In the data rows, zero lies at 4.5, halfway between 4 and 5.
Here is a table of points, one per row:
[6 5 3 7 3 6 5 4 5 2 3 7 5 5 6 5 2 4 4 7 2 4 0 4 3 5 5 5 3 3 3 4 4 3 5 4 3
 4 4 4 4 6 6 4 2 6 4 5]
[6 3 3 4 5 8 2 0 6 5 4 5 3 3 5 5 4 6 5 2 8 2 2 6 4 4 6 4 7 4 5 5 2 3 0 5 5
 4 5 5 5 5 1 5 5 5 5 4]
[3 6 6 6 4 5 6 3 3 4 4 7 3 5 4 5 5 5 7 2 5 9 5 5 4 4 4 5 3 2 4 5 5 4 6 5 5
 1 5 5 6 6 5 5 6 7 4 4]
[6 6 6 3 3 7 4 5 3 9 5 4 7 4 6 3 4 6 2 4 4 4 5 6 3 5 5 6 3 4 8 5 4 4 5 5 4
 5 5 5 5 4 3 4 5 4 0 4]
[4 2 6 4 3 1 1 5 4 5 3 5 2 5 6 8 5 4 3 3 3 5 5 3 5 5 5 3 5 6 5 4 4 5 4 4 6
 5 5 7 3 5 4 5 5 9 2 5]
[3 4 5 3 6 6 5 4 5 5 5 4 3 5 4 5 4 4 7 6 1 4 7 2 5 3 3 5 8 4 5 5 3 4 6 4 8
 4 6 5 4 4 2 4 0 5 3 4]
[5 3 2 4 7 5 5 5 3 4 5 7 6 5 5 4 6 5 7 5 4 3 2 4 5 5 6 4 4 4 3 1 6 7 5 6 6
 1 7 5 2 3 5 5 6 3 4 3]
[6 3 6 5 8 4 4 4 0 2 5 5 4 6 5 5 4 5 4 7 3 6 5 4 5 5 7 5 0 4 6 3 4 4 1 3 3
 3 4 3 5 5 5 4 6 4 5 5]
[6 4 4 4 2 4 2 5 5 3 6 3 5 4 4 3 5 6 5 9 3 3 5 5 7 4 5 3 5 5 7 4 6 6 8 7 3
 4 5 6 8 6 5 5 6 5 7 8]
[3 4 7 5 4 2 6 4 2 4 5 6 5 4 4 4 4 6 5 6 0 7 1 6 5 4 2 5 6 4 2 4 4 4 4 4 5
 7 4 6 5 4 4 5 9 3 4 4]
[4 9 3 5 5 5 7 4 3 3 4 5 3 3 5 8 5 5 4 5 3 4 3 5 5 3 4 4 2 6 5 4 4 8 4 7 5
 7 4 1 3 4 4 9 4 4 5 4]
[6 4 5 4 3 5 0 8 4 5 4 5 3 4 5 5 5 5 6 3 3 4 5 5 3 4 3 7 4 5 2 4 3 7 3 5 4
 5 5 5 7 6 6 4 3 2 5 5]
[5 7 9 5 4 5 6 6 5 5 4 4 4 4 3 5 6 4 5 5 6 3 4 5 6 8 7 2 4 5 3 3 4 3 5 5 7
 5 5 5 4 6 5 5 3 4 5 8]
[3 5 4 6 3 6 2 3 9 3 5 4 4 5 5 2 7 3 0 4 3 8 6 4 5 3 4 1 4 4 5 6 8 2 6 6 5
 6 6 0 7 3 5 5 5 2 4 4]
[2 5 1 3 6 7 5 5 7 4 6 4 4 4 4 3 2 5 3 3 5 4 8 9 5 4 4 3 4 5 5 4 2 2 0 4 6
 5 3 9 3 3 9 4 1 5 4 3]
[6 4 4 7 6 4 6 2 5 5 4 4 4 6 6 4 4 5 6 4 8 4 6 3 5 5 2 4 5 5 4 5 5 7 4 3 4
 7 6 6 6 2 4 5 4 4 2 9]
[6 6 4 4 1 2 6 3 6 4 3 3 4 4 3 4 7 0 4 5 6 6 3 7 6 4 5 6 4 4 6 5 8 8 2 5 6
 4 5 6 4 4 3 4 2 4 4 5]
[5 8 4 6 6 2 4 4 6 7 3 5 4 6 5 2 4 6 4 5 4 4 5 4 5 5 4 6 5 6 3 6 3 5 3 4 6
 3 7 5 3 5 3 5 5 9 7 5]
[0 0 2 0 4 6 9 6 5 5 1 3 3 4 5 3 4 5 0 2 2 3 4 2 6 4 6 2 4 7 6 8 6 3 7 5 0
 4 4 3 8 4 2 5 4 1 9 4]
[6 3 5 0 5 5 5 1 7 9 5 6 5 4 4 5 7 2 5 5 6 5 5 6 4 3 3 5 4 5 5 4 3 4 6 5 3
 5 5 1 4 5 7 2 5 5 3 6]
[6 4 4 7 4 9 6 6 6 4 5 0 5 6 3 5 8 5 4 4 5 4 4 4 4 4 1 4 6 5 7 5 8 5 3 5 5
 6 6 4 3 7 5 3 6 5 5 7]
[6 4 5 8 2 2 6 3 4 4 9 6 4 4 3 4 3 5 3 2 5 4 6 3 4 6 4 7 6 4 6 5 0 5 6 6 6
 5 4 5 4 4 5 4 3 2 6 4]
[6 4 4 5 5 4 4 5 4 5 5 4 7 5 3 7 0 4 6 4 3 9 6 4 3 5 8 4 5 4 3 5 5 5 4 5 3
 7 5 5 5 5 3 4 7 5 6 4]
[4 6 6 4 4 5 0 4 2 5 4 3 5 6 5 4 4 5 4 5 5 7 4 5 4 7 2 3 5 5 5 3 5 8 6 5 3
 2 5 4 3 2 5 4 3 4 6 5]
[4 6 3 4 3 2 3 5 4 3 4 6 4 3 6 3 4 7 7 4 5 7 5 3 5 5 5 6 3 4 4 1 5 3 6 4 4
 5 4 5 1 7 2 3 4 3 5 5]
[5 4 6 4 2 4 5 2 6 5 4 3 5 7 4 4 3 5 5 5 5 2 5 5 5 5 1 1 4 4 5 2 6 6 4 4 5
 6 3 1 6 8 4 5 4 5 3 0]
[3 5 1 5 3 3 4 2 0 7 4 2 4 3 3 3 7 3 4 4 4 0 8 5 4 5 4 4 6 5 3 5 9 0 4 5 4
 6 5 2 5 2 5 4 4 4 5 3]
[5 5 6 6 7 1 5 4 3 2 5 2 8 4 5 6 6 5 4 4 4 4 3 4 3 3 4 3 4 5 1 5 3 4 5 5 2
 0 5 5 5 6 4 5 4 4 4 4]
[2 5 5 3 6 5 3 4 4 4 5 5 7 4 6 5 5 4 2 5 6 3 5 5 5 7 4 5 5 0 2 4 4 8 6 5 6
 6 4 6 5 7 4 3 6 7 4 5]
[5 5 2 3 7 3 4 9 5 4 5 2 4 4 4 4 0 4 4 4 8 4 0 2 5 3 4 7 1 4 5 5 4 2 7 3 5
 3 1 4 5 3 4 3 8 4 4 3]
[6 3 4 5 7 3 4 8 5 4 4 7 5 3 4 5 9 5 6 5 6 5 5 6 3 6 5 4 5 4 5 7 1 4 6 0 6
 7 1 6 6 0 4 4 4 6 6 2]
[3 4 5 5 8 4 2 4 5 5 5 4 4 4 4 6 4 6 4 5 6 5 3 5 3 3 9 9 8 6 5 6 7 5 5 0 3
 5 5 4 4 7 7 5 3 5 3 2]
[2 4 6 6 4 4 4 8 3 4 5 9 5 1 4 4 3 2 7 4 6 3 5 4 6 4 4 3 4 5 6 6 4 6 3 2 4
 5 6 4 3 4 5 6 5 5 4 4]
[4 4 4 3 0 7 6 5 6 3 4 0 5 5 6 2 7 4 6 6 5 5 7 5 4 4 6 7 5 5 4 4 2 5 4 6 4
 4 6 2 3 3 5 5 6 5 4 4]
[4 3 7 8 6 6 5 7 5 6 4 7 6 6 5 7 4 4 5 6 5 5 4 4 4 3 5 6 7 5 4 4 6 4 3 7 2
 2 0 5 4 4 2 4 6 4 6 4]
Along one direction, these points spread out more than along any other. Take the direction at right angles to it along which they spread out most. Go by this last direction. How far along it is each point below, from 0 to 99? 50 is the average, and the first point above lies past it. One standard deviation of the points above along it is 16.
[5 7 9 5 4 5 6 6 5 5 4 4 4 4 3 5 6 4 5 5 6 3 4 5 6 8 7 2 4 5 3 3 4 3 5 5 7
 5 5 5 4 6 5 5 3 4 5 8] 35
[5 5 6 6 7 1 5 4 3 2 5 2 8 4 5 6 6 5 4 4 4 4 3 4 3 3 4 3 4 5 1 5 3 4 5 5 2
 0 5 5 5 6 4 5 4 4 4 4] 64
[6 6 4 4 1 2 6 3 6 4 3 3 4 4 3 4 7 0 4 5 6 6 3 7 6 4 5 6 4 4 6 5 8 8 2 5 6
 4 5 6 4 4 3 4 2 4 4 5] 28
[5 8 4 6 6 2 4 4 6 7 3 5 4 6 5 2 4 6 4 5 4 4 5 4 5 5 4 6 5 6 3 6 3 5 3 4 6
 3 7 5 3 5 3 5 5 9 7 5] 37
[4 6 3 4 3 2 3 5 4 3 4 6 4 3 6 3 4 7 7 4 5 7 5 3 5 5 5 6 3 4 4 1 5 3 6 4 4
 5 4 5 1 7 2 3 4 3 5 5] 55
[5 3 2 4 7 5 5 5 3 4 5 7 6 5 5 4 6 5 7 5 4 3 2 4 5 5 6 4 4 4 3 1 6 7 5 6 6
 1 7 5 2 3 5 5 6 3 4 3] 54
[0 0 2 0 4 6 9 6 5 5 1 3 3 4 5 3 4 5 0 2 2 3 4 2 6 4 6 2 4 7 6 8 6 3 7 5 0
 4 4 3 8 4 2 5 4 1 9 4] 99
[6 3 6 5 8 4 4 4 0 2 5 5 4 6 5 5 4 5 4 7 3 6 5 4 5 5 7 5 0 4 6 3 4 4 1 3 3
 3 4 3 5 5 5 4 6 4 5 5] 68
